Each row has a name. Each question is about the rows just above it.

vado: [137 135 169 129  83 181 126 103 155 142 157 173 128 147 133 146 192 140
 154 121 139 186 130 135 117 128 139 123  96  81 153 137 139 119 107 131
 107 165 174]
tuza: [105 168 102 138 143  54 113 139  98  98 133 105 118 116 119 155  78  95
 130 136 108  91 130 141 147 126 130 136 162 129 111 133 112 160 143 129
 131 108  92]
nez: [105 138 151 124 146  99 179 136 100 166 105  74 157 106 113 133 136 121
 136  77  68  54  83  62 161 112  87 142 106 181  69 136 135 156 122 126
 117 145 160]
noz: [137 135 169 129  96 181 126 103 155 142 157 173 128 147 133 146 192 140
 154 121 139 186  96 135 117  96 139 123  96  81 153 137 139 119 118 131
 107 165 174]
lolo: [105 138 151 124 146  99 179 157 100 166 105  74 157 106 113 133 128 121
 102  77  68  54  83  62 161 112  87 142 106 181  69 136 162 142 103 106
 180  68 121]
Which row holds [105 168 102 138 143  54 113 139  98  98 133 105 118 116 119 155  78  95
 130 136 108  91 130 141 147 126 130 136 162 129 111 133 112 160 143 129
 131 108  92]? => tuza
Which row holds [137 135 169 129  83 181 126 103 155 142 157 173 128 147 133 146 192 140
 154 121 139 186 130 135 117 128 139 123  96  81 153 137 139 119 107 131
 107 165 174]? => vado
Whose row is [105 138 151 124 146  99 179 136 100 166 105  74 157 106 113 133 136 121
 136  77  68  54  83  62 161 112  87 142 106 181  69 136 135 156 122 126
 117 145 160]? => nez

vado: [143 111 128 131 128 118 119 135 133 138 110 120 128 124 127 134  94 129
 139  76 118 123 125 129 128 136 134 128 133 133 166 157 125 121 128 121]
pog: [135 121 128 124 120 120 130 147 121 154 113 120 128 123 130 130 130 129
 161 134 123 127 123 127 128 151 119 128 130 142  97 113 120 122 128 124]
noz: [135  84 128 103 127 152 130 124  92 123 175 145 128 127 127 127 153 128
 121 160 129 122 113 128 128 127  91 128  84 127 137 130 126 145  84 137]
nez: [121 135 128 137 129  98 134 134 140 135  68 107 128 146 143 162 125 128
 136 112 134 140 140 128 128 135 145 128 142 132 130 122 163 107 128 124]
Whose row is [135  84 128 103 127 152 130 124  92 123 175 145 128 127 127 127 153 128
 121 160 129 122 113 128 128 127  91 128  84 127 137 130 126 145  84 137]? => noz

zoves: [128 145 142 153 116 128 136  95 136 146 149]
tuza: [128 122 122 106 135 128 121 138 131 130 128]
pog: [128 140 140 159 135 129 152 134 140 142 131]
zag: [128 112 121 105 144 130 144 144 120 120 106]
vado: [128 126 117  95 157 126  76 166 143 131 130]
beruv: [128 153 148 167 167 129 139 146 147 167 144]
lolo: [128 128 133 115 143 129 161 145 129 141 145]
Rida: [128 128 132 143 118 130 162 124 135 139 132]
nez: [128 138 136 148 124 129 141 124 141 145 143]
namit: [128 122 120  89 179 127 117 206 140 135 134]
Repeated in vado: => [126]
Which value appears more than once in beruv? => [167]
Whose row is [128 140 140 159 135 129 152 134 140 142 131]? => pog

zoves: [203 123 123 123 123]
vado: [200 180  96  55  97]
mipu: [203  50 123  59 148]
zag: [143 121 127 114 132]
namit: [203  93 123  59 148]
Repeated in zoves: => [123]
Where do [203 123 123 123 123] appear? => zoves

